In the rows, zero is written as 128.
Where one turn sends some rows of the set: a few examples, then the rows asked
Z527: [114 123 133 116 149 130 142 143 128 107  73 172  92 114 124 102 158 171
 156 137 127 147 110]
Z141: [109  87 106 126 144 135 128 120 137  89  98 149  98 128 153 118 120 127
 170 170 149 139 133]
Z399: [ 99 131 137 127 146 109 145 137 130 130  77 163 104 137 138 102 151 148
 146 119 110 144 129]
Z467: [107 129 143 115 150 127 129 141 136 108  87 180  84 118 130 103 131 137
 157 137 111 118 118]
Z574: [114 100 101  89 164 154 138 113 131 136 121 143 117 113 123 132 132 142
 155 166 171 122 142]
Z810: [ 98 140 122 122 123 136 114 126 149 123 151 147 113 127 140 102 166 126
 150 145 149 131 168]
Z910: [114 132 132 119 135 131 148  99 108 125  67 155  88 107 119  99 141 156
 151 126 142 138 109]
Z340: [104 120 104  96 156  82 143 130 135  95 140 125  99 110 109 127 138 154
 150 164 160 158 141]
Z192: [107 115 158 118 136 122 153 123 130 128 107 174 107 169 113 142 152 133
 152 137 153 133 142]
Z883: [113 133 125 122 108 129 127 130 148 132 141 147  99 134 125 104 156 129
 166 144 155 142 177]
Z686: [110 119 111 110 159  87 146 115 144  99 149 140 127 100 104 120 139 149
 153 174 155 172 135]
Z331: [132 121 131 114 145 142 111  99 127 138  89 138 113 106 134 147 122 122
 159 145 130 145 143]
Z79: [105 134 102 117 140 130 111  78 140 139 128 176 138 125 131 135 138 129
 129 123 156 135 124]
Z279: [117 123 113 123 159 113 143 103 109 114  75 163 104 104 122  91 147 161
 143 121 144 137  97]
Z921: [126 111 124 127 151 115 155  92 115 123  70 152 106 103 125 110 143 159
 131 122 157 146 116]
Z609: [107 135 140 126 144 108 146 136 131 110  85 168 103 126 133  85 157 160
 148 110 126 139 110]
Z178: [106 126 121  81 103  95 126 114 134 122 108 134  80 124 137 127 163 135
 149 145 162 119 130]
Z149: [ 97 109 145 122 121 115 169 110 124 130 112 155 108 158 121 139 149 127
 149 136 163 128 152]
Z214: [102 124 117 120 125 150 119  88 137 115 141 170 147 119 127 138 150 138
 150 112 140 131 104]
Z49: [116 115 101 117 165  96 128 145 135 101 155 149 105  79 115 126 139 143
 161 149 129 153 123]
Z431: [ 83 138 101 114 114 139 118 103 146 143 141 169 132 112  98 130 147 131
 151 117 156 129 126]
Z773: [ 87 107 104 101 160  94 132 133 149  97 123 138 127 125  91 119 132 149
 160 167 162 156 149]
Z357: [ 99 124 121  84 103  88 129 106 136 108 101 140  91 118 119 119 149 134
 133 167 161 131 129]
Z61: [115  92 103  89 162 145 130  98 124 122 128 141 131 123 121 119 154 151
 169 160 176 126 149]
Z358: [ 96 133 112 116 110 125 127  97 155 131 138 175 153 110 109 133 151 140
 151 104 147 141 115]
Z898: [119 108 114 112 153  99 129 132 142  96 156 140  94  76 143 124 138 140
 158 150 132 140 121]
Z664: [139 124 102  99 147 115 135 138 141 103 170 148 109  84 121 130 155 138
 155 152 134 141 137]
Z159: [111 133 116 130 139 117 146 116 112 111  80 176  81 104 108  96 161 158
 137 137 151 140 110]
Z888: [125 110 140 110 131 109 149  97 107 111  87 168  83 103 108  97 144 151
 157 134 168 132 114]
Z642: [ 87 142 120 109 118 144 136  96 129 140 115 167 148 113 105 139 154 120
 150 120 144 137 110]
Z907: [ 99 112 106 122 155  97 139 144 133 102 152 125  93  91 131 125 140 143
 158 162 135 159 137]
Z281: [101 133 123 116 144 108 133 143 124 109  79 153  97 131 147  95 161 140
 152 140 119 158 107]
Z906: [107  75 114 127 132 125 140 126 139  94 103 148 100 112 148 117 134 131
 167 175 120 136 130]
Z681: [106 100 103 117 134 136 136 103 149 120 126 178 166 125 108 130 140 151
 179 112 132 145 120]
Z893: [105 137 100 117 115 143 121  88 154 130 149 170 139 124 123 143 141 138
 158 116 146 140 131]
Z504: [108 132 136 127 141 132 157 124 126 113  72 166  91 134 129 100 143 159
 154 124 125 126 118]
Z753: [104 108 106 102 126 145 136  92 146 130 144 172 149 142 123 142 144 152
 184 122 149 147 127]
Z196: [124 111 125 127 120 147 147 103 143 106 108 165 155 132  99 136 153 141
 179 114 133 145 137]
Z699: [104 123 117 102 154  76 146 142 137  95 153 154 113 107  96 118 143 154
 155 148 165 161 129]
Z939: [123  92 128 112 133 128 132 105 148 130 133 171 146 150 138 128 161 153
 176 112 137 147 136]
Z244: [103 126 104  94 155 105 145 133 128 102 162 165 118 123 105 113 140 133
 164 168 168 166 134]
Z171: [ 97 121 110  93 153  70 139 123 131  90 145 154 101 129 111 112 131 143
 165 158 164 151 133]
Z163: [105 121 108 112 152  87 145 135 143 113 162 140 118  95 116 129 156 142
 150 166 119 148 133]
Z111: [110 117 116 109 122 135 120  88 132 108 131 174 153 150 110 126 156 148
 179 111 137 141 121]
Z513: [ 99 101 111 126 132 101 132 139 146 121 149 124 105  70 120 127 161 137
 148 150 140 140 139]
Z956: [117  93 115 113 132 156 134 114 154 115 129 165 148 128 105 129 142 158
 189 117 147 143 136]
Z728: [138 117 133 132 144 145 112  92 117 145  95 156  99 100 122 146 138 120
 153 140 139 143 133]
Z283: [127 114 108 123 150 107 156 107 115  93  78 144  95 113 131 107 163 153
 131 135 157 136 103]

Z61 goes to Z357
Z956 goes to Z171
Z196 goes to Z244
Where do these go?
Z111 goes to Z686
Z699 goes to Z279
Z340 goes to Z910
Z883 goes to Z141
Z513 goes to Z467

Where one turn sends some rows of the set: a few examples, then the rows asked
Z292: [121 115 134  99 139 121 142  80 156 144 114 135 124 146 107 107 147 117
  87 156 130 125 142 140]
Z794: [119 113 127 102 126 119 136  82 150 143 113 138 120 147 114  99 148 112
  93 157 142 127 134 143]
Z702: [129 123 140 114 118 138 128 131 106 159 150 110 114 118 122 135 117 141
 151 155 104 126 133 152]
Z943: [119 112 136 100 126 121 137  81 143 143 112 138 125 143 110 100 149 114
  91 156 141 125 132 146]
Z398: [150 141 148 115 153 151 159 104 117 148 113 113 154 119 106 148 133 130
 140 104 135 126  87 138]
Z246: [130 124 145 111 125 139 132 129 111 161 152 108 119 117 117 141 117 143
 146 154  96 126 139 152]
Z837: [146 141 132 120 131 147 147 109 104 148 110 118 143 122 118 131 136 122
 154 109 156 128  74 142]
Z996: [137 119 148 121 179 124 146 138 158 133 128 118 133 125 109 138 152 125
 117 116 123 155 114  90]
Z3: [130 123 120 128 159 119 134 143 160 130 129 121 114 134 123 124 156 118
 137 125 142 159 109  81]
Z172: [145 156 103 124 152 145 153 108 151 146 117 108 123 141 118 140 137 126
 162 114 143 131 100 110]
Z724: [138 111 115 124 163 158 152 148 152 134 111 116 159 138 128 122 134 123
  99 128 108 122 159 116]
Z450: [130 104  95 131 121 151 130 153 121 132 106 127 144 137 149  91 140 110
 122 135 143 125 138 128]
Z473: [126 113 127 130 135 118 124 146 130 128 124 131 117 124 129 108 158 111
 139 124 160 158  91 100]
Z584: [139  99 137 120 152 161 149 146 122 136 107 122 173 124 127 116 135 121
  90 124 111 121 145 139]
Z961: [132 127 139 114 131 138 133 130 122 160 153 105 115 123 119 144 117 144
 147 153  93 125 143 144]
Z393: [135  95 125 125 125 156 138 149 102 135 104 131 165 123 138  98 137 112
 103 129 135 123 132 146]
Z866: [129 131 129 117 126 137 131 132 123 161 153 105 106 128 123 140 118 142
 154 157  98 128 143 140]
Z998: [128 128 129 116 116 135 125 132 112 158 152 109 107 124 126 133 119 140
 157 158 105 127 136 145]
Z779: [132 113  87 131 145 153 138 152 153 133 109 121 139 148 143 105 138 116
 117 136 124 126 154 111]
Z716: [137 107 172 116 166 126 144 138 126 133 121 126 148 109 105 134 152 125
 108 112 128 152  97 112]
Z705: [120 118 126 102 133 119 138  82 158 141 114 135 119 149 110 102 148 114
  92 158 136 126 140 137]
Z360: [133 103 159 122 139 123 130 142 109 131 120 132 139 109 118 114 155 114
 123 117 152 156  83 119]
Z15: [141 148 106 127 130 142 143 112 126 146 112 116 125 136 125 126 139 121
 166 117 159 130  82 124]
Z354: [121 112 140  98 134 121 141  79 147 145 113 136 128 143 107 105 147 116
  84 154 134 126 136 145]
Z413: [150 153 129 119 167 150 164 105 148 149 116 106 143 133 106 154 134 134
 143 108 127 128 101 119]

Z702 goes to Z998
Z15 goes to Z172
Where do these go?
Z393 goes to Z450
Z705 goes to Z292
Z996 goes to Z716

Where one turn sends some rows of the set: a few examples, then the rows asked
Z70: [139 115 123 139 143 146 168 109 144 137 102 133 105 110 107 116]
Z633: [ 87 117 117 120 128 148 144  97  98 122  99 132 132 121 103 132]
Z993: [104 141 118 112 169  99 111 111 113 110 106 120 126  97 127 134]
Z535: [130  85 121 149 154 116 163 139 110 140 119 111 120 143 112 120]
Z636: [138 138 118 109 154 137  95  95 103 141 116 115 108 128  99 132]
Z511: [137 113 109 106 122  82 131 114 150 120 112 127 114 154 117 125]
Z443: [138 117 136 128 138 125 117 106  86 146  86 111 126 157 119 105]
Z32: [126 135 142 129 146 133 147 128 129 122 120 138 115 110 160  97]
Z83: [104 142 103 110 116 117 129 115  94 135 125 140 116 146 143 123]
Z551: [133 117 110 132 134 138 137 109 124 124  99 122 127 140 141  65]
Z578: [111  99 114 108 154 133 120 120 147 103 117 113 155 150 125 143]
Z109: [113 115 145 103 145 107 123 109 134  81 121 125 137 111 130 132]
Z970: [130 106  83 137 150 106 127 121 118 114 150 124  98 141 106 135]
Z217: [141  77 112 152 151 131 146 118 138 121 100 135 120 142  99 110]
Z544: [159 112 126 145 122 128 114 145 110 133 130 137 126 109 117 109]
Z338: [143 104  79 117 143 133 141 123 136 124  96 111 141 154 142 140]
Z402: [ 93 111 103 123 135 128 129 112 164 112 106 135 124 140 130  98]
Z820: [146 127  96 102 147 133 106 133 115 104 101 124 118 104 108 150]
Z559: [114 129 128  90 160 111 166  97 106 134 112 123 109 137 122 131]
Z566: [138 105 117 139 124 113 125 120  93 123 138 108 126 103  93 108]
Z167: [ 87 120  90 133 162 119 130 105 141 128  98 116 142 135 141 129]
Z964: [163 118 111 121 138 128 146 119  99 119  74 115 121 115 129  97]
Z573: [113 137 118 141 153 112 139 112 102 132  90 122 131 110 157  94]
Z490: [138 119 133 143 108 125 122 125 107  99 122 143 132 113 130 149]
Z926: [129 113 111 136 160 147 119  97 108 133 110 117 123 169 130 153]
Z391: [163 102 111 116 152  98 122 109 136 109 145 124 121 134 114 139]
Z191: [142 139 138 108 168 132 114 131 109 100 122 136 104 103 126 119]

Z191 goes to Z551
Z83 goes to Z633
Where do these go?
Z490 goes to Z70
Z993 goes to Z573
Z32 goes to Z402
Z970 goes to Z566
Z636 goes to Z443
Z338 goes to Z820
Z217 goes to Z391

Where one turn sends some rows of the set: a few examples, then the rows asked
Z469: [121 126 142 146 146 132 133 142 138  95 126 114 146 124 107 144 146 124
 154 153 155 110 139 134 103 127 150 151 132 144 137 146 120]
Z145: [122 147 128 127  96 155 139 124 160 114 127 146 135 121 141 124 125 152
 153 105 129  79 122 118 119 137 125 119 127 118 116 141 128]
Z156: [143 126 132 120 148 112 133 153 145 125 138 141 103 144 123 102 137 112
 107 119 138  84 134 128 132 122 136 136 140 135 108 107 119]
Z245: [143 135 102 128 114 110 131 143  95 127 137 120 139 147 125 130  92 132
 101 105 110 118 109 126 118 135  96 126 126 108 158 130 140]
Z222: [150 109 139 113 123 130 150 137 104 128 104 119 133 124 150 111 154 141
 144 134 151 136  93 136 130 163 121 137 146 148 108 144 138]
Z627: [155 151 174 164 120 116 125 116 137 137 123 131 132 127 151 125 118 161
 130 132 140 147 124 139 126 149 132 117 127 171 113 138 146]
Z988: [154 137 133 127 110 119 129 117 121 114 105 147 159  99 149 103 113 124
 136 129 147 138 154  86  93 115 132 157 119 113 121 139 134]
Z599: [133 130 138 162 142 122 128 133 123 110 147 152 121  95 143 141 106 112
 110 135 128 137 145  99  96 109 148 125  98 128 140 105 134]
Z164: [126 126 138 148 115 108 125 134 142 120 121 147 130 122  98 135 126 108
 184 166 129 113 130 121 103 133 126 121 129 158 114 141 131]
Z438: [114 106 136 109 124 107 142 115 101 164 130 149 136 139 118 105 129 140
 120 103 128 152 132 132 142 105 109 130 156 123 134 149 135]
Z570: [132 120 138 142 124 115 161 154 132 122 137 103 127 143 142 136 114 129
 114 128 118 142  78 129 111 135 124 104 139 175 141 125 134]
Z458: [128 143 146 155 138  94 125 121 111 135 140 147 121 140 138 127  92 131
 105 120 155 154 159 132 143 134  96 108 123 112 141 129 153]
Z401: [126 125 105 121 131 141 134 129 104 122 126 131 143 116 141 125 112  65
 138 119 142 116 124  92  98 126 114 118 126 126 124 117 130]
Z57: [ 99 131 119 149 108 148 133 126 102 156 134 123 128 145 129 151 115 134
  95 115 117 158 123 130 138 113 123 121 159 118 127 146 117]
Z273: [105 149 148 133  97 122 159 140 172 109 129 131 109 137 137 114 133 127
 125 156 129 157 138 112 125 112 125 135 129 114 107 113 132]
Z846: [152 112 127 128 106 132 138 129  92 132 124 131 136 121 141 135 119 150
 134 127 143 159 130 115 151 141 120 123 128  66 130 146 131]
Z184: [115 141 115 132 112 119 120 119 108 167 125 155 127 114 125 126 115 167
  92 116 124 135 126 157 133 116 127 121 120 122 125 150 156]
Z189: [137 127 124 133 103 115 135 153 157 123 124 118 158 121 109 115 122 114
 130 179 154 114 140 132 102 126 147 114 122 158 124 144 113]

Z245 goes to Z846
Z184 goes to Z57
Z988 goes to Z599
Where do these go?
Z164 goes to Z189
Z222 goes to Z627
Z156 goes to Z145

Where one turn sends some rows of the set: a few examples, then the rows asked
Z583: [132 131 119 147 148 120 140 127 138 119 120 105 176 112]
Z451: [123 130 122 136 147 149 100 122 145 160 118 131  79 113]
Z22: [114 141 106 157 154  95 106 123 157 142 103 111 121 117]
Z97: [108 146 123 168 159 129 129 112 149 114 122 119  91 102]
Z221: [140 116 127 127 137 144 163 127 116 118 115 135 133  81]
Z735: [136 121 124 136 143 148 156 128 124 124 114 137 134  71]
Z4: [132 136 122 142 146 136 140  92 137 106 120 126 108 157]
Z818: [148 120 120 125 141 156 156 111 123 124 112 142 150  99]
Z135: [113 133 114 151 145  84 113 135 146 134 106 107 107 116]
Z554: [117 153 117 168 165 141 124  95 157 121 118 126 110 117]
Z183: [128 120 126 124 134 143 111 126 133 150 121 129  72 130]
Z838: [133 134 117 138 149 125 100 113 161 161 118 128 158 101]
Z267: [127 126 124 146 141 110 147 139 128 113 124 100 163 105]
Z703: [124 141 104 149 153 102 104 112 158 143 101 115 135 137]
Z983: [132 124 124 141 140 113 148 135 129 113 123 102 167 114]
Z717: [135 121 124 121 137 150 109 117 135 150 120 130  83 142]
Z260: [136 106 137 111 118 100 130 142 124 131 129 115 122 115]
Z695: [138 127 120 140 148 154 150 118 129 129 111 140 144  71]
Z871: [121 116 131 136 120 167 113 143 120 127 126 114  97 101]
Z769: [125 130 130 142 140 125 147 108 130  99 124 117  88 142]
Z975: [132 133 106 137 143 101 112 111 149 137 104 114 132 156]
Z205: [123 123 125 132 140 143 106 127 138 154 121 128  72 116]
Z658: [123 131 120 148 135 183  98 125 138 142 121 122 120 102]
Z715: [134 127 119 126 143 156 103 112 143 157 115 133  89 139]
Z258: [111 135 130 156 145 120 141 119 134 104 125 116  82 116]
Z645: [120 124 116 138 134  82 123 134 135 127 109 106 106 134]
Z843: [124 129 123 151 146 111 143 138 134 118 123 102 165  98]
Z957: [123 115 135 130 128  98 120 147 136 140 129 114 117  81]
Z251: [135 127 119 137 131 188 102 117 135 138 121 125 128 123]
Z955: [129 148 116 155 158 145 128  87 151 117 116 129 118 144]
Z580: [138 118 124 126 119 182 112 123 124 130 124 121 121 135]
Z350: [134 127 120 141 144 117 145 128 133 115 122 104 174 119]
Z965: [121 129 125 144 144 112 105 133 155 155 123 121 136  75]
Z238: [118 125 127 147 129 174 105 138 131 136 123 117 107  90]
Z706: [147 116 124 123 135 150 162 120 116 118 114 138 140  96]
Z626: [145 127 116 134 148 157 151 112 130 128 111 142 151  88]
Z932: [127 133 120 152 150 116 140 132 139 121 121 104 171 100]
Z986: [150 124 120 118 138 127 110 107 150 152 120 130 162 135]
Z325: [149 109 129 106 122 114 124 121 131 137 125 123 145 142]
Z243: [128 132 118 133 148 155  98 113 147 160 117 135  90 126]
Z799: [132 112 131 125 115 171 119 135 115 123 127 118 105 124]
Z447: [130 124 114 131 136  91 121 123 137 127 106 109 118 155]

Z580 goes to Z799
Z626 goes to Z818
Where do these go?
Z325 goes to Z260
Z451 goes to Z243
Z4 goes to Z769
Z447 goes to Z645
Z350 goes to Z983

